Each row of Z is roughly a mix of the hidden directions of one of 3 groups.
Z, 84 rows:
[[ 17  -7 -25  17 -23  -2   0  -9 -36 -14]
 [ 16  -1  -4  -9   7  12 -43 -23 -18  -9]
 [ 37   6  12   7  10  -2 -17 -27 -21  13]
 [-12  33  23 -12  15   2 -15   5  24  19]
 [ 30  19 -11  -5  -9 -14  -4 -23  -9  31]
 [ 12   2 -19 -22  20   7  22  30  12 -19]
 [-18  18 -20   2 -40   6  -5  10 -20   8]
 [  9 -34  -4  37  -7   3  13   6 -19  -9]
 [ 12 -29   3 -22  11  36   3  11  16   9]
 [-29  12  -2 -19  22  12 -23  18  21 -11]
 [ -2 -26 -13  20   7  -9  29  21 -13 -22]
 [ 14  19   6  26   4 -13 -18 -28  -4 -28]
 [-18  29  13  21 -19 -11 -17 -20  15 -14]
 [-18 -14  11  11   9 -13  15  -2  36 -29]
 [ -8 -14 -11 -10 -28  19 -14 -11 -34  14]
 [ -2  22 -22  -7  16 -25  -3   4 -17 -33]
 [ 19 -22  -2 -25 -33   1 -21  -5  -3 -18]
 [  6   1 -14  15  19 -17 -10  45   1  10]
 [ 26  14 -22  25   2  18 -23   7 -20   5]
 [-29   4  -9 -15  13   6 -20  37  13   1]
 [-23   1  -3 -32 -29  16  -7  -1  -5  24]
 [ -3  28  -7 -39  15  -2   7  14  21  -5]
 [-22   0  24   5  -8  29  20  -8 -11  27]
 [ 13 -13  10  -9  34  11 -24 -26 -11 -13]
 [-38  21 -17 -12  -6  15 -17  16  -4 -14]
 [ 15 -16   5  21 -16  -9  32 -26 -15 -11]
 [ -2  13  20  19  -3  -5 -26 -37   5 -18]
 [ 14 -45  10   0  -1  31   2   0   4   6]
 [ 25 -16   9  14   8  -6   0 -14   4 -43]
 [ 36   7   3  12  -7  -5  -1  -4 -17  38]
 [-13  13 -15 -11  15 -31   2   1 -14 -35]
 [-16  33  -1   6  28  -2  15 -28  11   8]
 [  5 -11   4  31  -8  -9  40 -11 -17   3]
 [-13  -9 -15 -17   4  -9 -19  16  18 -39]
 [  1  35  -6  -9  28  -6 -11 -27  17   0]
 [ 20 -27  14  20 -11  -9   1 -37  -6  -7]
 [ 24   0  -6  -7  -4   3  39  25  17 -13]
 [ -6 -15  22 -10 -11 -15 -20 -39  -9 -12]
 [ 10  -3  13  25 -29 -24  22  -8  17  10]
 [-32  11  -6  -7  -4   9   8  19  -5  39]
 [ 10   9  19  16 -34 -26  12 -22   0  -7]
 [ 23  17   7  -2   7  -2   0 -48   4  -7]
 [ 14  21  -5 -24  10   2 -40   3  11  15]
 [ 13 -30 -12 -23  24  11  17  20 -10   9]
 [ 13   9  -2   1 -13  12 -28 -24 -35  12]
 [-34  10   0 -21  15  15 -21  18  19  -7]
 [-19  10  28 -12 -16  -5  -5 -20  21  28]
 [-18  -3   4  26 -27 -11  -3 -23   9 -29]
 [-39  14 -10  16  12 -20  15  19  -2  11]
 [ 12   1  24   4 -25   8 -23 -31   4  20]
 [ 44   6  -5  -9  -2 -14 -25 -19   2  -8]
 [-13  -2 -24 -20  35  -2 -10  12 -13 -23]
 [ 10  -1   9 -13  44  11 -24 -14  -5 -12]
 [ 22 -11  -2  16   4 -18  12 -22   2 -39]
 [  7  40   1 -21  -4   2   9  12  27  15]
 [  5  10 -12 -11  15   2 -42 -18 -21 -14]
 [ 21  31  -7  -8   2   7 -16   7 -26  28]
 [ 16   5   5 -17 -10 -10  39  13  23 -16]
 [ 11 -19   7  -9   2   5 -25   8  13 -43]
 [-16  13  13  18 -21 -29  31   2   9   7]
 [-24  -2 -27   2 -36   9   0   9 -21 -11]
 [-15  22  15 -20  22   4  -4  20  28  18]
 [ 32 -19  -7 -16 -33  -8 -19   1 -11  -3]
 [ 44   5  -4   1 -10  30 -17  -3   1   6]
 [-27  14  -6   3 -22  -9  20  28  25   3]
 [ 30  33   0 -19  -9  13 -21 -10  12   7]
 [-21 -39  -9   2  -7   0  20   3   9 -28]
 [ -6  37   0   7 -13 -38   9  -7  -3 -11]
 [-10  -7  10  14  14 -16  13  -1  35 -31]
 [ -5 -18  10  27 -14   2  39  -1 -19   8]
 [-20  21 -28  18  21  -8  -3  24 -16   3]
 [ 18  -7  14  31  25  -5  10  -6   5 -31]
 [-46  -9  12 -20  15 -15   3  -5   8   6]
 [ 14   6 -32  -8 -22 -33   8 -13  -9  13]
 [ -6  15   5 -11  30  12 -33  21  19  -2]
 [ 20 -22  -7 -10  40   8  -4  -4 -14 -19]
 [-25  16  -2 -31   5  17 -27  10  14  11]
 [ -2  -2   5  16 -16   4  25   4 -22  41]
 [ -2  -2   1  -9  11  36 -22   5  11  34]
 [ 18 -19 -12   4   1   9 -15 -24 -37 -15]
 [-26  25 -14   7 -21   7 -25  -7 -14 -21]
 [ 11 -28 -14 -13  24  24 -21   1 -15 -16]
 [  8 -26 -10 -23  17   9  23  28  -2  17]
 [ 10  -4  -3  25 -19 -26  33  10  18  -6]]

Here is one row from each group, named. Which group is each of the other rows in?
[ 35  -5 -23  -1   3   2   4   6 -37   9] | D
[ -8  -7  -1  36  -4   4 -28 -13 -25  16] | R
[ 15   6  -5 -25 -26  -3  -5 -40  -4   4] | J

[  3  22 -14  19 -29 -18  22  23   6   7] | D
[ 25  36 -15  -7   3  18 -26   3   1  10] | R
[ 11   5 -13  20  -6  -9  39  30   2 -10] | R
[ 20  32  18   7  30 -11 -15  -9  13   0] | D
[ 13  -6 -21 -26  26   6  -5  10  -8 -32] | R
[-25  -3   8 -20   5  23 -25  30  11  -2] | J
[-32 -33  12 -21  17  11   4   2  12  11] | R
[ 20 -15  -5   6 -33  -8  12   5 -24  27] | J
[  5  10 -28  -8  24 -12  -1  14 -17 -34] | R
